Each named turn below is shown by a few rows before and after it. Which turns, in which order, take the first row of each later pair to the second? The first pair is answered.
G (before -> after):
-39 -120 -139 145 100 -66 -233 -15  ->  38 -209 -26 201 123 138 -115 77
-274 -309 21 35 -5 30 -171 -29  ->  -247 -325 4 48 -2 71 -196 2
377 295 -111 -99 274 47 -19 -151  ->  430 215 -50 -174 259 152 94 79
-43 -81 -184 -100 -44 89 -129 -155  ->  -1 -122 -134 -74 -10 228 -98 -78
V (before -> after):
201 160 87 -111 149 -367 -132 -44  ->  178 66 261 -165 46 -336 -128 3
-348 264 60 132 -452 -489 57 20  ->  -295 362 -129 111 -299 -501 32 -64
-205 -40 -66 -320 -71 -514 -107 -9  ->  -237 -53 88 -270 -191 -493 21 119
W (before -> after):
72 -69 6 184 162 278 -41 -11  ->  -63 158 -94 311 15 23 16 -79
248 79 218 148 76 254 5 -182  ->  40 317 54 194 -50 -166 -9 -241
232 352 413 52 -91 -74 104 -74  ->  132 321 380 -101 -177 -325 54 -9
-59 -176 131 -92 -210 -88 14 216  ->  71 -214 239 16 -120 160 47 210
Then:
Between the rows of a pair lie 2 to 3 turns.
-122 -51 217 -89 -277 67 15 201  ->  -6 246 -121 111 -77 179 182 201 | W then V
-320 69 -652 10 75 -344 -122 46  ->  -402 166 -509 419 18 -153 6 -107 | G then W
-221 -416 106 35 -97 72 -19 219  ->  -271 -54 71 451 -146 84 104 1 | W then W
-232 -54 -47 -91 -266 -278 33 111  ->  -40 -276 -64 -281 -99 -46 -6 265 | V then W
327 36 175 -31 124 234 -280 -316  ->  107 305 348 261 -213 48 54 -265 | V then W
292 -230 -117 -283 220 -218 -298 114  ->  330 229 -97 396 276 62 -41 -175 | W then W
103 234 -188 -142 110 -366 -255 -305  ->  177 11 210 -223 -229 -72 259 414 | W then V then V
-76 -119 -5 -335 6 -266 -254 -80  ->  106 39 154 154 201 332 -72 -282 | W then W
-50 -69 516 65 -373 -40 278 -38  ->  291 102 -59 130 190 407 453 64 | V then V then G
208 117 -505 -150 284 70 -161 27  ->  174 -220 389 73 -68 459 -136 -82 | V then W then V
37 182 137 121 -122 -51 359 44  ->  -23 243 55 224 -86 -132 278 -123 | G then G
-355 -38 624 380 -415 -255 129 204  ->  -220 175 -467 -99 52 -677 -43 368 | V then W then V
-84 -351 263 42 386 365 -128 -127  ->  -228 147 204 489 94 160 317 -32 | V then W
-174 -235 152 193 176 261 -78 98  ->  -92 -288 121 47 198 290 -17 229 | G then W
25 238 58 218 -230 103 397 215  ->  -32 -47 26 -224 -257 -94 245 407 | W then W
51 -74 -97 114 94 30 273 221  ->  1 -343 208 1 8 22 -2 65 | V then V then V
-93 -349 52 -277 178 67 -303 -20  ->  -178 231 152 393 -15 128 147 -173 | W then V then W
-149 221 51 570 -83 338 194 -356  ->  -24 -37 -505 -253 301 -48 -384 -311 | G then V then V
160 -27 5 -31 199 177 -234 -207  ->  37 231 93 204 -152 28 231 91 | V then V then W
-357 -266 104 137 -121 9 -107 22  ->  -275 -112 -259 164 129 -36 -200 -118 | V then V then V
234 -189 76 -322 330 209 -317 -249  ->  166 176 444 258 -17 381 201 -199 | V then W
-131 -54 280 -130 -197 -153 -85 -34  ->  -140 -3 65 -205 -150 -305 -34 64 | V then G then W
97 25 102 -3 8 278 172 29  ->  -96 146 -80 -88 -189 -212 109 34 | W then W
360 -282 -10 -599 270 14 -403 -47  ->  168 563 235 482 -202 34 277 -225 | V then W then W
386 -67 195 -420 16 -42 -153 -71  ->  326 373 153 90 -65 -49 1 -298 | W then W
-388 -198 260 -121 -177 -171 -205 38  ->  -182 -50 -300 -254 62 -107 28 405 | V then V then W
161 71 -68 -118 148 -132 -199 -70  ->  119 195 -18 164 133 3 -66 -139 | G then W
-199 -92 134 -51 -53 -229 14 -14  ->  -36 -114 227 74 95 131 61 -42 | W then W
-144 23 358 205 -243 -78 41 -99  ->  -96 -189 369 -64 -206 -104 -74 53 | W then W
149 -16 -89 -280 258 28 -336 -316  ->  233 294 20 190 174 350 157 -207 | W then G then W
-42 234 -443 -191 -73 -315 -235 30  ->  316 -39 -179 -107 221 457 -167 41 | W then W
-337 30 -206 -169 -4 -153 62 -157  ->  -186 63 -58 131 161 252 191 -263 | W then W then W
245 -53 -259 -401 73 -206 68 47  ->  174 300 -284 36 61 -168 247 -206 | W then W then W
-130 -142 368 -247 -269 -284 -130 27  ->  18 344 -322 -67 14 -338 159 168 | V then V
-163 -110 229 -34 -394 -192 -69 26  ->  -180 -179 259 -6 -335 -117 -186 -101 | G then W
46 26 -175 -87 107 -128 -43 -35  ->  -62 0 52 20 -23 -176 -82 -169 | V then V then G
-69 -171 -59 149 -43 121 263 169  ->  -140 -10 -215 122 -102 -165 180 85 | W then G
180 -174 -21 -1 138 353 211 316  ->  -75 -252 86 -315 -171 -285 -60 268 | G then V then V
171 185 -120 -48 84 -27 318 217  ->  73 -174 395 -207 -73 -22 88 98 | V then V then V
-321 98 91 63 -350 -54 26 80  ->  -184 -182 209 -66 -227 282 16 191 | W then W
538 176 238 -48 201 366 -106 -271  ->  70 216 299 -259 -256 -485 -258 -224 | W then W then V
114 164 -5 181 -67 19 333 119  ->  244 19 -86 91 167 204 251 139 | V then G
-505 -104 133 448 -259 113 230 62  ->  -576 -90 -393 56 -175 -322 30 208 | V then W
383 273 -105 151 66 418 340 -113  ->  276 -130 282 -44 37 370 -161 -454 | V then V
-103 -386 50 -183 93 163 -236 48  ->  -249 168 -22 435 -62 77 118 -139 | W then V then W
-171 -291 -1 97 52 388 237 376  ->  -409 -190 -187 -45 -162 -134 191 406 | W then W then W
114 -183 -52 106 298 47 36 21  ->  41 -13 67 289 135 -22 178 -50 | V then V then W
-381 -23 -36 269 -268 -212 122 113  ->  -368 -174 -244 5 -137 -316 -95 129 | G then V then W
-115 303 -118 179 43 35 -21 -143  ->  -219 44 53 -68 -6 -108 -309 -197 | V then W
62 48 78 194 168 438 220 -148  ->  36 -75 147 117 200 420 1 -271 | V then V
-174 -170 -412 24 353 81 4 -137  ->  -247 -252 160 259 -17 268 281 -4 | V then V then W
-6 -271 122 -358 -108 20 -278 78  ->  106 34 -393 -273 151 -48 -201 59 | V then V then V
196 534 -364 -191 121 -493 -21 130  ->  38 -83 530 -414 -276 -457 -296 65 | V then V
-82 68 -366 240 137 25 -20 1  ->  -57 -52 1 356 34 250 41 -86 | V then G then W
27 193 162 -107 -181 -92 23 -1  ->  61 -8 207 -223 -111 -16 -85 8 | G then W then W
188 181 -431 15 189 185 381 290  ->  86 151 -521 -147 73 -92 313 332 | W then W
-45 154 -179 117 211 295 89 30  ->  -97 -77 180 71 -13 341 128 127 | V then V then V
-426 -215 -69 -181 -37 155 -62 -249  ->  -379 22 -388 -88 55 150 109 -148 | V then V then V
-209 -37 125 265 -165 223 369 269  ->  -339 -109 20 -6 -246 -109 276 371 | W then W
-173 -345 -22 309 42 411 -142 -370  ->  -450 -222 -224 66 -177 -233 -220 -326 | W then W
235 285 -136 -62 214 -83 -44 -306  ->  258 75 -121 -337 213 -129 -129 -171 | W then W
-361 -15 -201 95 -218 -323 -46 -199  ->  -11 -342 28 16 -39 415 263 162 | W then W then V
-632 -401 -115 304 -221 -76 -10 94  ->  -510 -513 -407 67 39 -73 -116 218 | V then V then W
-75 -193 42 -27 -66 384 322 371  ->  -86 262 -395 208 224 215 106 -112 | W then V
-339 -247 197 -271 -218 -300 -129 178  ->  -24 179 74 399 123 396 262 12 | W then W then V
-213 -354 379 198 -242 20 229 314  ->  -206 -396 43 61 216 -117 -455 -298 | V then V then V
137 147 56 -11 90 223 324 239  ->  -81 -11 211 -320 -68 -276 -152 -56 | G then V then V
104 -109 194 -46 -271 196 261 305  ->  25 249 -421 -42 -63 -237 57 87 | W then V then W
-172 -182 -262 -42 119 -105 -107 -20  ->  -254 -238 31 17 -124 -43 103 181 | V then V
-203 -204 6 -64 133 -307 -76 81  ->  -119 -320 224 -55 66 -141 4 212 | W then G then V
-61 141 127 98 -91 39 269 152  ->  -46 -38 27 -206 -52 -182 50 196 | G then W
112 42 -208 -328 -49 -203 231 268  ->  160 360 -216 78 -17 -32 362 60 | W then W then W
-55 77 -536 77 169 179 10 -16  ->  -44 -48 -562 -119 146 44 -33 99 | W then W
68 30 -112 338 160 195 -97 6  ->  -83 71 -61 349 38 -36 -220 -139 | V then W
-194 317 -376 135 -137 -128 109 -232  ->  -82 -138 -34 66 48 297 -269 -475 | G then V then V
